In the data rows, 128 means zero.
Here are some numbered points:
[149 156 171 108 115 106 171 125 128 154 110 201 156 123 103 133 129 110
 134 133 142 119 157  79] 0
[130 117 123 108 132 110 119 129 133 107 140  91  69 123  99 125 108 113
 131 124 119 125 153 116] 1
[130  88 159 139 177  67 128 157 103 115 148 198 164 126  76 128 134 210
 131 134 172  97 188 134] 2
[126  97 168 162 110 132  81 153 128 177 158 170 169 118 101 112 107 197
  82 119 168 127 113 119] 3
[122 117 133 165 165 116 104 131 130 124 122 110 123 110 129 136 139 110
 127  87 115 103 149 117] 4
[101 145 121  97 138 110 135 116 124 105 148 107  96  95  86 127 131 154
  97 155 101 126 129  94] 5
[120  43 157 162 202  41 122 159 111 131 176 177 204 147  88 139 150 207
  73 126 166  95 221 117] 6
[134 121 159  95 115 152 104 133 126 120 130 130 103 122 123 126 126 122
 121 111 111 115 141 111] 7
[119 218  79 176  33 141  93 147 157 161  60  84 112 115 165 125 116 107
 196 151 176 194  73 157] 8
[111 147 125  99 133 109 121 113 123 110 151 105  98  96  79 127 129 149
 105 155 107 126 128  89] 9
[128 145 145 120 149  99 165 124 123 122 108 110 170 145 102 133 121 117
 147 138  96 107 163  89] 10
[155 133 125 137 149 112 125 139 139 121 119 102  92 107 114 122  82 125
 124 116 117 115 140 135] 11
[130 127 158  97 122 153 109 139 122 116 130 127 100 120 123 129 126 122
 119 112 116 115 141 110] 12
[191 179 233 127 150 101 176 138  74 116 160 155 143 144 111 172  62 158
 187 169 149 154  93  67] 13
[ 98  92 137 155 183  68 123 144 132 128 146  90 170 152 100 171 141 146
  81 112 108  87 207  91] 14
[121 115  92 138 154 145 127 116 161  96 147 115  79 150 114 142 102 126
 106 120 115 113 107 142] 15
[ 74 156  56 119 122 158 135  83 136 137 127  98  73 134 184 140 150  95
 144 105  42 141 127  97] 16
[128  91  53 123 122 183  82 113 158 113 123  72  66 168 194 157 122  73
 143  74 127 127  79 130] 17
[105  97 117 164 183  78  87 129 137 131 164  78 132 128 114 146 145 123
  68 113 128 113 155  78] 18
[108  69 148 185 167  95  80 128 119 162 170 129 175 141  98 109 129 189
  60  99 164 115 135 101] 19
[ 56 170  93  98  71 250 137  89  82 137 148 110  70 160 207 117 164 126
 137 144  39 202  55 123] 20
[139 163 173 109 107 107 171 128 134 152 110 189 156 123 112 125 132 110
 129 137 130 124 157  74] 21
[148 125 171  95 110  90 144 153 127 112 103 215 159 104  56 120 138 124
 136 146 168  80 175 163] 22
New points follow, each followed by the numbers of its three nearest points above by angle, seen from the average point of the numbered points, smallest number first.
[164  91 154  99 135 135 138  96 119 137 101 123 211 134 176 112 131  96
 142  76  99 127 115 146] 4 10 17
[112  71 143 147 178  43 119 158 124 119 154 128 176 146  82 153 130 177
  81 123 127  91 205 116] 2 6 14
[140 167 121 145 128 133 153 109 152 115 126 142 115 112 123  97 131 147
 130 180 161 156  98 164] 8 15 20
[127 118 136 169 167 117 100 131 134 128 120 102 121 114 132 131 145 108
 124  84 115 108 149 111] 4 14 18
[128 145 148 118 145  99 154 118 127 124 108 108 169 146 104 135 118 116
 147 137  91 102 162  87] 0 10 21
[137 183 108 164  98 146 154 113 157 108 116 119 138 111 132  99 122 120
 142 193 175 167  76 176] 8 15 20
[ 61 172  98 102  71 242 145  89  81 136 139 106  72 154 198 112 156 129
 145 139  40 198  53 124] 16 17 20
[131 177 102 155 104 142 152  94 161 115 117 127 144 113 133  84 149 127
 143 188 170 162  78 173] 8 15 20
[152 131 197 143  52 121 162 149  97 181 157 146 131 153 204 126 105  80
 155 165 129 242 111 162] 8 13 20
[166  90 154  95 134 142 131  86 123 148  97 120 228 153 181 109 151  93
 128  80  94 131 119 160] 7 10 17
[128 135 141 119 147 101 164 125 121 116 100 110 167 147  97 133 117 119
 147 140  94  99 163  96] 0 10 21
[148 132 195 139  40 118 154 158  97 188 160 150 141 160 214 117 106  73
 148 180 134 255 112 174] 8 13 20
[181 164 187 111 111 120 126 135 115 140 135 156 107 121 133 126  40 130
 150 124 122 143 103 112] 0 11 13
[132 185  98 163 101 141 149  96 155 114 110 124 139 116 135  84 153 129
 134 186 174 162  79 177] 8 15 20
[137 185 103 158 106 147 155  95 157 118 112 122 143 115 136  93 142 127
 135 186 173 153  75 175] 8 15 20
[139 179 107 147 113 140 151 101 150 118 118 124 119 111 129  94 140 133
 138 191 162 153  83 170] 8 15 20
[149 151 176 111 143 150 145 119  95 119 143 102 114 129 104 134  69 147
 172 135  98 116  86  85] 10 12 13
[124 158 131 111  80 142 122 139 147 169 114 122 108 100 111 116 106 135
 138 160 127 156 100 131] 7 8 20
[104 108 124 156 167  73 131 147 145 134 146  98 161 147 108 165 147 150
  89 120 109  84 197  87] 6 14 18
[159 118 135  79 117 152 131  88 115 162  94 107 182 155 168 122 149  95
 117 100  87 137 106 164] 16 17 20
[147 137 182 108 139 143 138 132  97 119 133 126 127 129 104 127  90 126
 166 138 116 108 120  94] 10 12 13
[153 108 168 109 136  85 129 163 121 133 120 223 155 114  48 116 138 150
 129 141 166  80 197 151] 2 6 22
[125 139 150 114 145 103 160 119 122 132 107 114 177 139 105 139 119 114
 138 134  84 102 167  92] 0 10 21
[149 114 147 127 179  68 119 173 102 116 146 202 137 122  76 128 136 200
 144 135 174 100 205 117] 2 6 22
[137  96  65 138 105 189 142 116 152  89 116  89  84 161 250 151 140  48
 146  74 140 168 102 212] 15 16 17
[101  87 128 156 183  68 120 145 137 134 152  97 163 146  99 167 144 146
  84 108 108  90 206  93] 6 14 18
[152 127 162 124  86 163 159 129 110 159 141 127 109 131 166 127  72 116
 152 145 111 175  51 152] 8 13 20
[140 144 144 108 133 155 151 130 100 147 129 133 121 111 147 124  91 123
 150 120  82 130  94 135] 12 16 20
[131 130 142 118 133 130 128 134 111 143 125 178 119 102 125 107 124 133
 123 112 101 130 138 148] 0 7 22
[146 110 143 133 175  62 118 169 105 119 149 201 141 129  74 132 141 199
 136 137 173  95 206 111] 2 6 22
[130  86  72 119 123 176  92 125 146 110 123  75  81 164 187 148 112  79
 153  74 133 132  76 125] 15 16 17
[107  74 150 187 162  94  78 126 118 160 168 129 179 147  97 111 130 185
  56 102 166 122 140 106] 3 6 19
[128  89  55 126 121 184  84 122 157 116 121  75  75 173 195 158 116  78
 138  75 126 132  73 131] 15 16 17
[140 180 114 145 113 136 156 112 149 119 117 131 115 102 123  98 125 136
 138 179 150 151  91 161] 8 11 20
[ 57 161  49 132 145 154 140  64 136 129 139  91  80 140 177 130 149 110
 141 102  38 145 115  55] 16 17 20
[101 101 128 159 178  65 128 142 134 135 142  93 173 149 102 159 146 147
  81 114 115  82 198  92] 6 14 18
[140 107 179  97 125  87 140 157 129 125 107 221 162 108  45 110 148 133
 135 146 172  79 186 158] 0 2 22
[116  44 150 158 201  43 123 157 113 127 168 177 205 146  93 146 150 209
  77 119 170  96 210 115] 2 6 19
[112 142 103 102 143 131 125 121 128 130 134 119  75 114 121 126 118 121
 120 125  79 127 129  90] 5 9 16
[129 183 102 157  99 143 154  94 159 120 115 120 141 118 135  88 151 127
 135 191 171 155  77 178] 8 15 20
